Each path below is one point turned by a fixed rotation once a step. After each direction that follows a path, write how fast that rotation turns it, in degrees each step (0 if it stays still).
Each turn is a multiple of 5 degrees from 10 to 175, or 0.
Each row of a path follows its step; steps can be skipped.
path 1
step 0: [-1.70  1.14  2.22 -1.17 -1.27 -3.10 -1.10 -1.20  0.88  1.73 -0.16 -2.54
 -1.27  0.94 -0.87 -3.65 -0.26  0.27  2.09  0.11 -0.20  0.50 -0.22 -0.56
 -0.07  2.43 -0.45  2.26 -1.06 -0.15 -0.94  1.61  0.11 -0.08 -1.00  0.16]
step 1: [-0.39  0.59  1.30 -2.66  0.87 -2.30 -2.25 -2.27 -1.06  0.27  0.72 -0.94
 -0.16  1.52  0.10 -0.14 -0.07 -1.07 -1.51  1.91 -2.00  0.99  0.69 -1.79
  1.38  1.33  0.10 -0.49 -0.70  0.16 -2.76 -1.84 -0.53 -1.01 -2.65 -2.04]
step 2: [ 0.01  0.61 -0.20 -0.45  1.13 -0.51 -0.59  2.08  1.85 -0.97 -1.38 -1.62
 -0.70  1.69 -1.51  0.39  0.61  0.39 -1.91 -1.99  0.14  3.45 -0.56 -1.84
  0.66  2.78 -0.84  1.10 -1.55  0.36  0.22 -2.53  0.54 -0.45 -2.54 -1.58]
step 3: [ 1.83 -0.40  2.33  0.18 -0.14 -2.08  0.65 -1.06  0.58  1.49 -1.28 -0.07
 -1.11  0.73 -0.76 -1.73 -0.28 -0.07  0.02 -0.62  1.09  3.29 -0.57 -1.02
 -0.12  2.89 -0.37  1.46  0.81  3.61 -0.35  1.65 -0.51  0.15 -2.47  1.51]
step 4: [ 0.27  1.34  1.27 -2.36 -0.26 -1.07 -0.81 -2.19 -0.15  0.14  0.85 -1.42
 -0.98  1.02  0.56 -3.36  0.01  0.61 -1.53  1.09 -3.73  0.89 -1.42 -0.36
  1.80  2.23 -0.56  1.77 -0.32  1.13  0.36  1.18  0.09 -2.51  0.30 -0.44]
step 5: [-1.36 -1.16  0.54 -2.57  1.43 -2.42 -1.17  0.23 -0.51 -0.85 -1.81 -1.06
  1.51  1.13  0.38  0.51  0.67 -0.60 -0.73 -0.81 -1.74  0.53  0.41 -3.48
  1.60 -0.03 -2.28  2.94 -1.90  1.03 -0.57 -1.25 -0.13 -1.14 -1.71 -0.60]
step 6: [ 1.03  1.11  0.30  0.39  0.99 -1.36  0.22 -0.58  1.49  2.05 -0.51 -3.67
 -1.01  1.76 -0.13  0.00  0.77 -0.64 -1.20 -0.75  0.07  3.93  2.29 -2.50
 -1.74  0.45 -1.55  1.01 -0.18  1.40  0.19 -0.91  1.42 -0.12 -1.23  0.80]
step 7: [ 0.19  0.54  1.24  0.23  0.44 -1.94  0.28 -2.70 -1.45  1.30  0.83  0.46
  0.73  1.48  1.35 -1.39 -0.22  1.29 -1.30 -1.88 -1.36  3.76 -0.29 -0.19
 -0.14  2.22  2.16  0.59 -0.72  3.37  1.32  0.13 -0.37 -1.02 -0.25 -1.17]
step 8: [-0.17  1.36  0.19 -2.44  0.08  1.32 -1.81 -0.41 -0.79 -0.99 -1.91 -0.41
  1.12 -0.19 -0.09 -0.05  0.67  1.98 -0.26  0.45 -2.61  1.48  1.23 -2.00
  1.64  1.94 -1.18  1.98 -0.53  2.20  2.40  2.23 -0.73 -2.06 -1.44 -0.45]
step 9: [-0.15 -2.23  0.60 -2.48  0.61 -0.58 -0.75 -0.89  1.48  0.18 -1.99 -1.22
 -0.13  0.41  1.71 -0.91  1.60 -1.33 -1.44  1.04  1.42  2.73  1.13 -3.28
  0.76 -1.27 -1.02  2.03 -0.74  2.13  0.74 -0.02  1.44 -1.50  1.17  0.99]
Directions:
[ 0.37  0.19  1.02  0.51 -0.30 -0.23  1.14 -0.80  0.11  0.19  0.16  0.57
 -0.95 -0.27 -0.36 -0.52  0.44  0.37  0.65 -0.73 -0.35  0.24  0.15  0.76
 -0.76  0.00 -0.13  0.14 -0.50  0.43  0.49 -0.25  0.39  0.97  0.01  0.09]	100
[ 0.71 -0.35  1.04  0.47  0.45 -0.47 -0.27  0.00 -1.06 -0.79  0.16  0.64
 -0.03  0.20 -0.22  0.10 -0.16 -0.19  0.22  0.34  0.39  0.10 -0.71 -1.32
 -0.78 -0.80  0.12 -0.52 -0.54  0.27 -0.18  0.37 -0.53 -0.30  0.15 -0.21]	175
[-1.10  0.36  0.04 -0.57  0.13 -0.82  0.53 -0.15  0.93  0.23  0.31  0.15
  0.72  0.54 -0.10 -0.47  0.72 -0.44  0.59  0.91 -0.23 -0.33  0.01 -0.38
 -0.08 -0.80 -1.09 -0.75 -0.29 -0.10  0.12 -0.50 -0.19  0.12  0.27 -0.05]	80
[ 0.89 -0.25 -0.40  0.00  0.21 -0.13  0.55 -0.58 -0.29 -0.56 -0.33 -0.32
 -0.65  0.47  0.35  0.04 -0.25 -0.07  0.69  1.63 -0.10  0.73  1.08 -0.15
  0.33  0.24 -0.09 -0.08  0.83 -0.41 -0.26  0.15 -0.06  0.75  0.26  0.21]	135
[ 0.15  0.46 -0.59 -0.28 -0.42  0.15  0.94 -0.05 -0.66 -0.70 -0.04  0.31
  0.32  0.19  0.25  0.17 -0.24 -0.37 -0.48  0.56 -1.44 -0.28 -0.13  0.76
 -0.05  0.06  0.52 -0.10 -0.95  0.44 -0.37 -0.13 -0.25 -0.31 -0.33 -1.24]	115
[-0.25  1.11 -0.10  0.31  0.08 -0.22 -0.44 -0.44 -0.23  0.42  0.13 -0.18
  0.49  0.55  0.11  0.69 -0.36  0.34  0.87 -0.56 -0.10  0.07  0.85 -0.58
 -0.94  0.07  0.96  0.03  0.02 -0.62 -0.67 -1.21  0.29 -0.07 -0.14 -0.29]	70
path 2
step 0: [ 3.06  0.92  2.51 -1.81  1.19  1.17  1.10  0.90  2.99  1.52  0.59 -4.17
  2.05  1.85  0.42  0.67 -1.18  1.93  2.23  0.63  0.33 -2.69  0.21  0.40
  2.09  1.97 -0.02  0.05 -0.51  1.41 -1.24  1.49  0.84  0.35  2.46 -0.31]
step 1: [ 0.61  2.31  1.30 -0.50  0.49  0.79 -0.65 -3.10  1.14  1.09  2.91  2.50
 -1.34  0.10  1.82 -0.46 -0.34  0.77  0.83 -0.27 -2.70 -0.61  2.59  1.15
  3.02  2.24 -2.80 -0.90 -1.34  1.44  0.75  2.66  0.40 -0.61 -2.37 -1.29]
step 2: [-0.42  0.06  3.19 -2.07 -2.20  2.44  0.14  0.88  1.69  0.22 -1.46 -0.42
  2.32 -1.86  1.07 -0.96  0.72 -2.42  0.83 -2.72 -0.92 -0.86  2.70  1.16
 -1.02  0.27  0.21  0.54  2.65 -1.62 -0.63  2.89  0.60  0.15 -2.83 -2.26]
step 3: [ 1.30  0.08  3.27 -1.90 -2.23  2.80  1.03  1.68 -1.24  0.08  0.96  0.08
  2.17  2.23  0.28 -1.70 -0.42  2.81  1.07  3.00 -2.29 -0.79  0.81  1.60
 -2.68 -0.26 -0.40 -0.57 -2.61 -0.56  0.58  1.40  0.51  2.86  0.76  0.46]
step 4: [ 2.41  1.12 -0.36 -0.94 -1.60 -0.21  1.39  1.11  2.73  0.31  1.52 -0.29
  1.90  2.27  1.10  0.18 -2.07  2.01 -0.94 -0.17  1.95 -1.97  0.63  0.57
 -0.41  3.72 -3.39 -0.54 -0.02  2.38 -1.36  2.43 -1.47 -2.03  0.07 -1.96]
step 5: [ 0.29  1.00  2.35 -0.52  1.24  1.60 -2.39 -2.55  4.31 -0.37  2.55  0.72
  0.19 -1.75  0.89 -1.08 -2.06  1.08  0.20 -0.65 -2.20 -0.20  2.17  2.62
  0.22  0.47 -1.29 -0.97  1.72 -2.18  0.00  1.72  2.36 -1.37  1.73 -0.50]
step 6: [ 0.80 -0.17  4.62 -2.95 -1.02  2.01 -1.59  3.38  0.41  3.31 -0.99  0.59
  0.60 -1.07 -0.76  0.94  2.74  1.48  1.41 -1.18 -1.64  0.01  0.11  2.12
  1.41  2.16  0.10 -0.51  0.55  0.80 -0.56  1.57  1.02  0.66 -1.68 -0.96]
step 7: [ 2.10  1.71  2.60 -2.92 -1.87  1.53 -0.80  0.19 -1.87 -2.24  1.01 -0.33
  0.77  2.25  0.52  1.23 -1.45  0.37  2.16  0.42  0.38 -1.94  2.07  0.13
 -0.60 -1.85 -4.48  0.60 -1.36  0.30  1.81  2.00 -0.42  1.23 -0.97 -1.95]
step 8: [ 0.47  1.75 -1.03 -0.98 -3.49  1.11 -0.95  0.39  3.18  0.58  1.94  0.63
  1.76  2.11  2.62 -0.51 -0.41  0.46 -2.23 -1.09 -1.74 -3.40  1.91  0.84
 -3.42  2.17 -0.13 -2.47  1.18  0.08  0.31 -0.37  0.41 -0.83 -0.83 -0.90]
step 9: [ 2.70  2.07  4.15 -0.93  2.59  2.00 -0.35  1.64  1.01  0.25  0.96  0.55
  1.97 -2.66  0.07 -0.73 -1.75  0.92 -1.52  0.84  0.59 -0.97  0.02  1.19
 -1.85  1.54  0.60 -0.32 -1.10 -1.02 -1.38  2.18  3.64 -1.71  1.59 -0.43]
Directions:
[ 0.06  0.07 -0.33  0.67  0.00  0.00 -0.19 -0.60 -0.08 -0.11 -0.30  0.74
 -0.18  0.09  0.00 -0.31  0.00  1.14  0.89 -0.10 -0.72  0.31  1.11 -0.07
 -0.38  0.35  0.22  0.24 -0.54 -0.20  1.13 -0.79  0.43  0.62  0.85 -0.44]	160
[-0.06  0.55  0.21  1.20 -0.47  0.64  0.03 -0.66  1.01 -0.07 -0.05  1.18
 -0.15  0.48  0.70  0.11  0.22 -0.82  0.58 -0.21  0.45  0.21 -0.09  0.02
 -0.20 -0.46 -0.17 -0.66  0.28 -0.41 -0.54 -0.56 -0.16 -0.88 -0.23 -0.17]	110
[ 0.50  0.66  0.42  0.12  0.51 -0.61 -0.07  0.28 -0.86 -0.78  0.57  0.91
 -0.19  0.16  0.15 -0.62  0.63  0.24  0.31 -0.05  0.85 -0.17 -0.29 -0.14
  0.68  0.65 -0.61  0.30 -0.74  0.32 -0.62 -0.03 -0.98  0.41  0.01 -0.59]	120
[-1.20  0.13  0.34  0.21  0.57 -0.43 -0.63 -0.20  0.55  0.20  0.25 -0.53
 -0.42  0.13 -1.00  0.69  0.19  0.98  0.85  0.61  0.15 -0.10 -0.11  0.83
  0.28 -0.25 -0.21  0.10  0.73  0.53 -0.59 -0.21 -0.21 -0.39  0.29 -0.63]	65
[ 0.37  0.49  0.42  0.50 -0.32  0.39 -0.56 -0.06  0.01 -0.75  0.37 -0.28
 -0.32 -0.41 -0.38 -0.16 -1.16 -0.34  0.62  0.65  0.75 -0.17 -0.53 -0.17
  0.22 -0.47  0.93  0.88 -0.34 -0.37  0.84  0.94  0.30 -0.33  0.18 -0.33]	170
[-0.18  0.88 -1.36 -0.23  0.69 -0.25  0.93  0.48  0.94 -0.23  0.84  0.00
 -0.15  0.24  0.46  0.27 -0.34  0.21 -0.24  0.21  0.40 -0.86 -0.06  0.01
  0.58  0.23  0.32 -0.86 -0.20 -0.10  0.23 -0.04  0.82  0.17  0.43 -0.24]	90
